50 stands for zero in the data rows.
Some points, one per row:
[51 45 38 37 43 39 43 46 43 48 57 46 46 45 50]
[67 54 45 52 47 83 54 46 53 55 51 51 70 63 54]
[91 41 47 42 36 54 35 44 99 49 39 41 49 49 38]
[64 40 45 46 40 58 48 50 55 59 51 44 52 51 41]
[48 45 51 39 47 45 38 48 48 53 54 43 99 99 43]
[72 46 47 51 44 62 53 49 52 55 49 44 50 53 48]
[55 44 49 46 43 51 47 52 54 75 67 46 64 68 48]
[49 49 47 43 52 51 42 47 51 49 51 44 71 65 43]
[47 41 43 50 39 46 49 44 47 44 46 99 41 38 46]
[66 52 49 55 51 59 56 47 49 58 66 47 54 56 52]
[43 53 42 49 48 48 52 47 46 45 57 51 47 47 76]
[40 41 45 42 46 36 43 47 45 54 44 39 39 36 41]
[39 99 44 46 94 44 45 47 44 46 45 44 46 43 49]
[67 58 45 49 48 68 48 43 51 53 44 46 60 55 52]
[50 62 48 68 54 56 69 48 49 50 53 51 47 48 99]
[51 45 54 46 47 48 47 50 46 57 99 45 51 53 54]
[63 33 48 37 38 41 36 48 99 43 32 38 36 35 32]
[47 56 49 71 57 58 62 45 45 50 54 50 47 47 98]
[34 38 48 46 38 31 43 44 44 32 28 37 26 31 38]
[55 58 48 83 52 71 74 48 50 48 41 48 46 47 63]
[45 40 45 54 44 51 54 51 49 42 49 95 38 38 44]
[52 48 46 48 45 49 51 49 47 56 83 46 51 53 58]
Here are 16 more points, each followed by its number:
[28 30 44 42 34 32 43 45 44 32 26 33 21 21 33] 0
[64 43 43 49 40 56 50 46 52 59 55 47 53 53 47] 1
[99 40 44 40 38 57 43 49 78 53 52 47 52 53 41] 2
[37 41 43 67 41 42 76 51 49 42 37 40 31 29 46] 3
[42 95 43 44 99 46 45 47 47 48 49 46 52 51 50] 4
[48 45 47 46 46 51 47 48 46 37 42 99 41 42 45] 5
[35 31 99 32 35 29 34 99 39 32 47 35 36 40 30] 6
[69 49 47 42 44 59 42 47 69 49 43 45 58 58 47] 7
[45 47 47 79 42 47 80 44 44 45 56 56 45 42 57] 8
[42 48 50 45 54 47 41 44 43 35 41 59 43 43 41] 9
[34 36 99 36 36 24 29 99 45 42 48 40 30 32 26] 10
[41 70 43 42 77 45 41 42 46 51 57 50 64 58 47] 11
[45 99 49 47 99 44 47 51 46 45 39 40 45 45 49] 12
[38 33 99 34 34 32 34 99 47 41 60 41 42 44 32] 13
[56 66 46 55 52 64 51 42 49 49 45 49 56 54 54] 14
[48 46 46 76 45 52 78 48 47 46 57 63 47 46 57] 15
Which two of these numbered points are nearest to each point below, looking only along the 3 directions in which the first points spread most? Their numbers follow each, nearest first.
[28 35 41 46 42 35 49 48 42 39 34 35 22 19 34] > 0 5
[42 45 42 99 44 49 99 44 42 41 43 46 39 38 56] > 8 15
[86 48 43 42 42 64 43 43 61 53 42 43 53 53 46] > 7 2
[60 64 45 53 55 68 50 46 47 52 45 45 59 56 59] > 14 1
[49 45 65 42 43 42 44 56 47 52 99 46 52 55 47] > 11 4
[43 44 46 92 42 47 89 44 44 35 34 44 42 43 55] > 8 15
[48 44 46 48 41 47 49 48 46 36 42 99 40 42 47] > 5 3
[45 42 44 46 40 44 44 39 43 36 40 99 37 37 44] > 5 9
[41 37 50 36 38 36 33 48 47 80 52 39 49 54 39] > 13 6
[41 51 46 38 59 40 41 48 43 46 46 42 62 66 45] > 11 1
[70 47 45 44 45 68 45 46 63 52 44 48 63 58 48] > 7 1
[41 37 99 37 39 30 36 99 44 37 56 36 36 42 37] > 13 6
[92 63 47 54 47 70 50 45 56 57 48 45 57 59 53] > 7 1
[71 38 48 38 36 46 37 45 99 43 29 37 42 41 35] > 2 7
[36 33 99 30 33 27 34 99 45 39 54 34 29 32 32] > 10 6
[40 36 99 38 43 41 45 72 48 46 99 38 40 43 35] > 13 11
[54 30 42 31 32 39 37 47 99 37 32 40 41 42 33] > 2 7
[45 44 46 64 44 50 66 47 45 44 53 66 41 39 51] > 8 15
[42 57 48 45 93 45 44 48 46 49 48 46 59 61 49] > 11 4
[80 53 51 49 46 52 45 45 49 52 60 50 50 49 50] > 1 14
